Each row of R is roughly a mix of the hidden directions of one of several groups.
R:
[[ 36   2 -21 -10 -24   0 -63  -7  36  -6]
 [  2  33  44 -48  10 -20   5   6  42   2]
 [ -1 -18 -46 -29 -50 -25  15   1  -6 -32]
 [-14  17  55 -25  34  23  37   6  -3 -20]
 [-26  -4  -6 -29  17  58  40 -24   5  18]
 [ 26 -22 -22 -16 -41 -15 -23 -53  -1  21]
 [  3  13 -30 -28  45   4 -52  18  23  16]
 [-48 -27  36   9 -40  17   5 -29  17  14]
 [ 62  12  32  10  16   4   6 -11 -28  37]
 [-10 -23  27 -23 -20  55  16  43  10 -13]
 [ 52  40 -12  10   1  15   6 -40 -15  33]
 [ -3  46  -3 -33  34  -4   3  15 -38  41]
 [-11  42  -5 -36   0  -6  38 -31 -42 -18]
 [-21   3  47  43  28  -4 -33 -10 -29  21]
 [-31   6  23  21  58  46  -9  -2 -15   2]
 [ 45  -5   5 -26 -39 -40  13  24  16  26]
 [-47  23   4  -6 -16 -54 -23  21  27  -4]
 [ -7 -48  -4  22   9  38  -9  44  22 -29]
 [-41  25  13 -40 -57   6 -12  -9 -13   5]
 [ 16 -21   3  -4  63  -5  42  17   1 -30]
 [ 20  43  27  -1  27  34  20 -15 -35  30]
 [ 33  22  35  11 -31 -25  33  19 -37  21]
 [-39  -7  -2  11 -60 -21   8 -13 -34 -24]
 [ -7 -19  53  50  13   1 -38  -6 -16   4]
 [ 68 -16  11   9   0 -20   3   7  32 -33]
 [ 40 -39 -26  21   9 -22 -34 -31   2  28]
 [-18 -31  17 -27  13  -2  28   6  28 -61]
 [-20 -32 -27   6 -33   8 -20 -26  11  56]
 [  1  31  49  16  -4 -10 -20  54  18  18]
 [-38  37  30 -57 -13  -7  -6  -1 -20  10]
 [-72  -5  34  -1  19   4  -9 -25  -4 -15]
 [-43  29  13 -62  -3  -7  -1   2 -29  -7]
 [-19 -24  39  47   8  10   6  37  36  16]
 [-10 -51  27   0 -29  15   7  50 -21  15]
 [-17 -45  -3 -15   5  43  12 -35 -19  39]
 [ 63  -5  -5   9  21 -17  45  11   0  26]
 [-41  15  -3  54  10 -12  32 -38  -2  10]
 [-13 -28  21  12  35  43   9  30 -34  32]
 [-46  40  19 -16  18 -37 -19  36   1  -2]
 [ 26 -34 -32  38 -42  26   1 -27  10  10]
 [ 29   4   9  10 -26 -24 -49 -33  -3  42]
 [-24   5  17   2   2  45  35   5  14  58]
 [ 33  13  25 -56   6  -5  -3  33 -22 -32]
 [-11   5  -2   1  40  66   0  25 -10 -30]
 [ -2  35 -14 -43 -16  -9 -20  11 -28  53]
 [ 40  45  -7  18   5 -25 -12 -39  35  13]
 [  5 -34 -54  19 -39  33   7 -22  -4 -11]
 [-16 -72 -13   6  23   2  19  -7 -24 -24]
 [ 11  -5  -2  26  61 -19  40 -23  13 -22]
 [-38  -2 -30  54  -4  11  19 -23  20  33]
 [ 23   6   7  22  41  34  51  32 -12   0]
 [  7  28  22   8  40 -48 -28  -5 -33  25]
 [ 50  34   2  39  28 -22  13  -1 -32  -8]
 [  1 -10  14 -13   4  -1  22  10  53 -62]
 [ 36 -26 -28  38 -29 -17 -40 -28   3   8]
 [ 14  23  14  26  25  19   6  -7 -53  48]
 [ 38   9   0 -46  39  -1 -25  23 -19  31]
 [ 34 -17 -23 -55 -31 -16 -22 -31  -7   3]
 [ 16   8   6   9  54 -45  37  13  21 -20]
 [-52  37  16  10  47  -4   6 -16 -26 -10]
 [-54   8  41 -34  34  -8  -6  10  -2 -23]
 [-50 -14 -23 -14  -9 -40  12 -42 -25  14]
 [-10   0 -57   5  28  15   3 -18 -55   7]
 [-40   8 -28  48  21  27  28  -2  14  29]
 [-28  11  -3 -33  -6  24 -62  17 -14  27]
 [ 75   6  10 -21   1   0  11 -21  20 -23]
 [ -4  34  30 -36  54 -29  -7  12 -21  -1]
 [ 24 -27  54  -7   2   2  43   3  41   3]
 [-29 -59 -32  17  16  -9  20 -22 -21 -18]
 [ -6   7 -34  -7 -14  54   6  -4  15 -55]
 [ 60 -27 -17   0 -30   5 -25 -15  26  25]
 [ 41 -30 -11  40 -28  13  -7 -32  15  34]
 [ -8  63  35 -23  15 -30  18  -2 -20  -9]
 [-55  23   5 -26  14   0  20 -26 -44  18]
 [ -4 -39  14 -64 -23  18 -23  -3  -5  23]
 [-25  13 -27  13   6  42 -13 -15   4 -62]
 [-34  19   5  30 -25  39  -4  14 -28  46]
 [ 45  -2   9 -32 -21 -35  21  20  12  44]
 [-14 -18   7 -70 -33 -19 -19 -17   4 -14]
 [-35  -9 -26  -3  25 -25 -40   9  52   5]
 [ 17 -14  -2 -31 -31   2 -34  58  27   0]
 [ 15  -4   1  20 -32 -56  -4 -35   8  41]
 [ 42 -12 -37  52 -12  33  -1  -5 -12  18]
 [ 12 -35   7  50 -52  -7  21 -11  11 -18]
 [-32 -14 -21  19   4 -48 -38  31  10 -29]
 [-26 -24 -34  34 -10 -38 -40  22  13 -20]
 [  5  -3 -51   3 -27  34  52 -22   9   6]
 [-17 -28  23 -21 -22  50  12  46   3 -21]
 [  3 -10  27   2  44  17  16  10 -20  62]
 [ -2  -6  49  32 -15   2 -33 -31 -43  14]
 [-47   1 -18  29   7 -19 -15 -58 -14 -13]
 [ 21  -4  25   8   8  43   9  29  53 -30]
 [-46 -16   1 -56  -8 -32   6 -20 -20 -13]
 [ 16  35 -25 -50  21 -15  42 -14 -20  -5]
 [ 26  -8 -37  17 -42 -19 -46   7  21  24]
 [-32 -12 -22  12   7 -53 -44  24   2 -22]
 [ 39 -10 -53   3  13   5   5  38 -38 -11]
 [ 44  23 -59  -7  31   2   5  11 -17 -18]
 [  7  30 -15  66  29  -4   5  20 -30  -2]
 [ 12  21 -14  58  46  14  -2  31  13  11]
 [ 22  -1 -29 -13 -49  16  -1 -22 -19  52]
 [ -7 -44  -3  37 -27  30  -1 -21  29 -38]
 [-45 -14 -25 -38  -2   5  12 -24 -46  24]
 [ 44   0  -7  21  12  47  17 -25   3  46]
 [ -9  -8  11 -70 -10 -26 -11 -30 -27   1]
 [-38  23 -27 -31  34  -9  -9  39  33  -7]
 [ 16  -3  24  41  25  34  -4  56   8 -15]
 [ 12  14 -33 -31  40  31 -36  14  29  19]
 [  3 -48   0 -57  17  -5  34 -16  -2 -21]
 [ -3 -58  -1 -35  19 -24  10  11  33 -28]
 [ 28   4 -38 -30  26 -43   9  28 -34   2]
 [ 30  29 -28  48  -5 -34  16 -31  22  -2]
 [-27  -4  38  -2 -54   6  -6 -18  44 -16]
 [ 43 -14  16  21 -23  25   0 -19 -41  42]
 [ 24  27   0   8  29  -7  51 -43  -2 -32]
 [-50 -23 -34   6 -33  -4 -37  13   3  29]
 [-16   7 -46  15 -27  46 -29  13  35   4]
 [-22  13  11 -15  35 -68  -9 -17 -18  15]
 [ 51  16 -19  32  22  -4   8  15   0 -52]
 [ 15  -2  35  11 -29   3  -5  26  66 -16]
 [-21  -4   1  23  34  29  -8  62  27   9]
 [-20 -35 -23   3  -1  23 -15   8  44  53]
 [ 64  23   2  12 -10  24  11 -14  -2 -44]
 [-23 -15 -33  54  13  18 -16 -29 -35 -10]
 [ 44   1  11 -35 -31 -36  17  24  21  28]
 [ 63  45 -14 -18  -5 -16  -6 -13  -4 -25]
 [  1 -17 -19   9 -30 -15 -34  34  40  44]
 [-15  29  17   4  55 -32 -19  22 -11  37]
 [ -5 -15  12 -29 -10 -57  19 -49 -10  15]
 [ 25  -7  16  26   3  28  -5  43  51 -30]
 [ 39  -1  33 -47  20 -16 -25  22 -17 -27]
 [ 48 -42 -21  22 -17   1 -16 -39   9  24]
 [ 32   0   0   2  14  59  40  10  34  -8]
 [ 33 -54 -20   6  44 -29   7 -20 -10  -3]
 [  4 -53   1 -17 -34 -16  -9 -40   4  38]
 [ 19   1 -48 -54 -41  -1   2   5  17  12]
 [ 29  24 -13 -50   5  32 -13 -11 -48  -2]
 [-36  -7  18  44  41 -19  -8  19  35 -19]
 [  7 -28 -16  63 -10  39  -8  -7 -23  19]
 [ 48   4 -50   4  23  11   3  36 -29 -12]
 [  6  52  17 -39  25  -3   4 -20  45 -11]
 [ 34 -12 -39 -53 -24  16  18   5  18 -25]
 [ 48   8 -10  -7 -26 -24  21 -21  24  50]]

In each list below, four rows fit none of the groups, and each other row fits one group, some only roughly. Which are they? Name them in the order they come.
    Z_843: [ 31   6  46  22  22  13  25  -6 -53   3]
    Z_563: [  8 -20  19 -16 -28 -20 -10  14 -49  53]
    Z_368: [-30 -11 -41 -19 -35  -3   5 -14  -1 -56]
    Z_221: [-49 -39 -17 -45   0  -2  31  16  -3 -14]
    Z_516: [ -7  19  -9  48  54  16  25 -17  18 -23]
    Z_95: [  8   9 -61  25 -40 -18  21 -29  -6   5]
    Z_909: [  8   7  61 -23  10   2   7  19  26  45]
    Z_632: [-28 -22 -43  -5 -43  -8  -5 -14 -13 -47]
    Z_833: [ 60  -4  13   3  18 -26   8 -31 -31 -30]
    Z_788: [-59  19  22 -31   1  -3 -31 -17  33  -6]
    Z_464: [-59 -16 -11   8  11  17   9  36  28  35]
    Z_988: [-46  32 -21  -9  19 -18  32 -43  -8 -22]
    Z_497: [-27 -18  44  46   1  15  16   0   0 -46]
    Z_848: [ 10  17  46   9  17 -26 -38  46   4 -22]
 => Z_563; Z_516; Z_95; Z_788
    Z_343: [-54 -20 -45 -20 -18 -25 -15 -12 -18 -16]
    Z_16: [  4   7  12  62   9 -47 -14  26  -8  21]
    Z_737: [-23   6  -7 -30  54  26  20  40  25   1]
    Z_959: [-53  -9 -16   3   1 -16 -41 -37  27 -24]
    Z_587: [-16 -38 -30 -11  22   2 -23  48  32  25]
    Z_386: [ 41 -12  -3  15 -50   8  29  -4 -10  46]
    Z_658: [ 11 -34  30  39  -9 -15  -8  10 -20  56]
    Z_673: [ 12 -20  22 -11  -8 -12  45 -23 -31 -54]
    Z_49: [-38  35 -10  13   2  52   3  41  16  14]
    Z_790: [ 28  -8 -36 -18  36  31 -39  35  16  -5]
    Z_624: [-26 -20 -25  28  -4  29 -35  56  -5   1]
    Z_968: [ 36   9 -14   8 -29  17  38  38   6  45]
    Z_493: [ 42 -30   0   2   4 -45 -24 -42 -21 -12]
    Z_519: [-37   1 -62  -3 -38 -12  -1   9  20 -19]
    Z_554: [-14  38  -5 -58  -6  10 -36 -20  18 -23]
 => Z_587; Z_790; Z_519; Z_554
    Z_491: [ -6  -1  15 -22  41   3  37  47 -38 -15]
    Z_213: [  9  54  10  36  35   4 -16  28  11  31]
    Z_556: [ 33 -31  16 -54   2  38   5 -32  -4   1]
    Z_867: [ 20  16 -31 -22 -28   2  60 -30 -10 -17]
    Z_559: [-48  -8 -12   6 -35  18  31 -13 -48  15]
    Z_73: [ 29  -9 -15 -19  24 -17  23  -6 -27 -64]
    Z_253: [ 32 -20   1 -30   2   7  26  33  51 -31]
    Z_7: [24 18 -7 -1 51  6 45 40 -5 20]
    Z_760: [-30 -11  40   7 -16  38  31  48   8   1]
    Z_346: [ 48 -22 -12 -15   7 -11  19 -25 -16 -55]
    Z_377: [-35  14  40 -41 -22  25 -26  31 -11 -10]
    Z_50: [ 31   0  39  13  48 -23   7  -5   0  47]
    Z_897: [ 37 -55  21   3  10 -28   8 -20  32  22]
 => Z_491; Z_253; Z_760; Z_377
    Z_824: [ 21  19 -19  56  13 -44  -4  17 -22 -22]
    Z_218: [-35  47  24 -30  41   3  17   0  22  20]
    Z_133: [-20  14 -62  19 -13  10  -1  -7  42 -28]
    Z_816: [-33 -18  36  27  -3  -1 -61  -4  17 -15]
    Z_97: [-43   5  -2 -14  30   7 -13  30 -38  46]
    Z_153: [ 52  -9  21  15 -23  22  26  24 -26  37]
    Z_647: [-43  -6  32  22 -14 -18 -48 -26   1 -29]
    Z_551: [ 31  -8  32  46  22 -41  36  -3   6   9]
    Z_107: [-21 -28 -42 -34  26 -10  22 -22 -42  -6]
    Z_145: [-15 -17   5 -27 -12   1 -39  41  38  41]
    Z_117: [ 65  10  -5  -6   1  47  -6 -13  29  -9]
    Z_827: [-34  -7 -19 -43  17 -22  39 -17  31 -27]
    Z_746: [ 48 -47 -10  43   7 -12 -11  23 -19  -3]
 => Z_218; Z_97; Z_145; Z_827
    Z_63: [-22  57  38  35 -17  -4  -6  23  -5  20]
    Z_537: [ 33  10 -46 -14 -23  28  -5  11  27  44]
    Z_161: [-41 -10 -11  14 -44  39  25  22  30  15]
    Z_408: [-31  32  36  -3  43 -21   9  -5  44   9]
    Z_644: [ 17 -14   9 -34 -34  -6 -14 -62  17  21]
    Z_870: [ 37 -42 -43   3  26  18  -2 -13  37  13]
    Z_326: [ -7 -22   8 -10 -51 -32  19 -34  22  38]
    Z_93: [  3  46   8 -17 -26 -18 -45 -26 -33  20]
    Z_113: [ 25  48 -20  -2 -11 -38 -16 -29 -11 -40]
    Z_980: [ 44  23   4 -33  15  35  28  10  30  30]
    Z_36: [ 40  14  18  -2 -33  -9  13 -25 -46  39]
 => Z_537; Z_408; Z_644; Z_113
    Z_962: [-13 -14 -17 -24  15 -68 -11  39   3  -2]
    Z_223: [-57  -1  30 -36  17 -17  37 -12   0 -10]
    Z_449: [-47  -3  38   4  12 -11 -47  -4  -6 -38]
    Z_836: [ 26  66  -7  19  -8  -5  10  16 -15  40]
    Z_588: [-14  10  52   1 -29 -34 -31   9  33 -26]
    Z_902: [ -7 -25 -17  57   0   7  -5   8  30  49]
    Z_404: [  3 -28  32 -33 -43  29 -15  -5  33 -28]
    Z_694: [ 36  15 -19  -6 -24 -41  39 -16 -34 -25]
    Z_106: [-31  37  14 -44 -33  13 -26  16  17  27]
    Z_871: [  3   1 -17  58  22  23  31  39  15 -17]
    Z_147: [-31  -2   2 -31   7 -23 -32 -22  30 -53]
 => Z_962; Z_836; Z_404; Z_694
    Z_387: [-21  22  -5  23   4  11  36  22 -42 -50]
    Z_356: [ 35  21  20 -24  50 -26   6 -31   6 -29]
    Z_596: [-17 -37  12  57 -28  -1 -19 -11 -28  26]
    Z_725: [ -3   9  34 -24   4 -55 -31  36   4 -22]
    Z_236: [-39 -21  36 -33  14 -31   6  42 -21   4]
    Z_429: [-11 -12  26 -24  15  35 -39  48  -1 -32]
    Z_928: [ -4 -28 -14  27 -13 -15 -67  25  21   4]
    Z_568: [ 13 -33 -35  -9 -27 -11  -8 -59  27  -9]
    Z_237: [-21 -32  25 -18  -9  60   3  15  30  22]
    Z_417: [ -8 -30 -32  42  16  25 -41   8  -8  35]
    Z_766: [ -3  36  26 -22 -18  35 -16   8  -1  58]
    Z_15: [ 10  38 -25  57 -26 -29   2 -16 -20 -13]
    Z_156: [  1 -37 -23 -33 -45  24  41  19 -10  -4]
    Z_653: [-17 -10 -20 -30 -33   7 -48 -47 -20   2]
 => Z_356; Z_928; Z_417; Z_15
    Z_951: [ 24  20  36   1  21  11  41  33 -35 -30]
    Z_714: [ -7 -32 -31  -9 -40 -36 -19 -37  14  30]
    Z_854: [ 16  33 -40  -5 -18  -5 -37 -14 -20 -50]
    Z_366: [-46   3   5  -5  29 -30 -22  -6  26 -52]
    Z_446: [ 42  -9  32 -32  30 -44 -15 -20 -15  15]
    Z_859: [-14  22  -9 -30  30  21  52 -16  41  -5]
    Z_642: [ -8  16 -68  -2  18  10  14 -11  31 -32]
    Z_577: [-17  51  51 -24 -32   1  17   5 -14  -6]
    Z_894: [ 16  20 -26 -28 -55  28  18 -19  24  22]
    Z_262: [-21 -17  32 -49 -36   0 -41 -12 -19  10]
    Z_44: [-37   6   3  17  -1  13 -34  10   1 -68]
 => Z_859; Z_642; Z_894; Z_262
    Z_782: [-22  18 -25   6   0  36  34 -39  42 -21]
    Z_467: [-15 -27 -38  26  15 -53 -16  12  -1  35]
    Z_227: [ 21  13  39  39  23  -5 -56 -17   3 -11]
    Z_87: [-30 -51  12  17 -41  27  16  -7 -18  27]
    Z_219: [ 16  25 -40  18  52  -9 -20   7 -17 -38]
    Z_990: [-17 -18   8 -49 -46   7 -44   5 -24   5]
    Z_862: [-11 -19  49 -27  -5 -47 -12  40  -5  -5]
    Z_695: [-20  -1  26  28 -15 -17   8 -29  28  60]
    Z_649: [-32 -30 -17 -42 -25 -16 -21  26  26  33]
    Z_631: [  8 -19   6  21  20  56  31 -25 -22 -35]
 => Z_467; Z_227; Z_990; Z_649
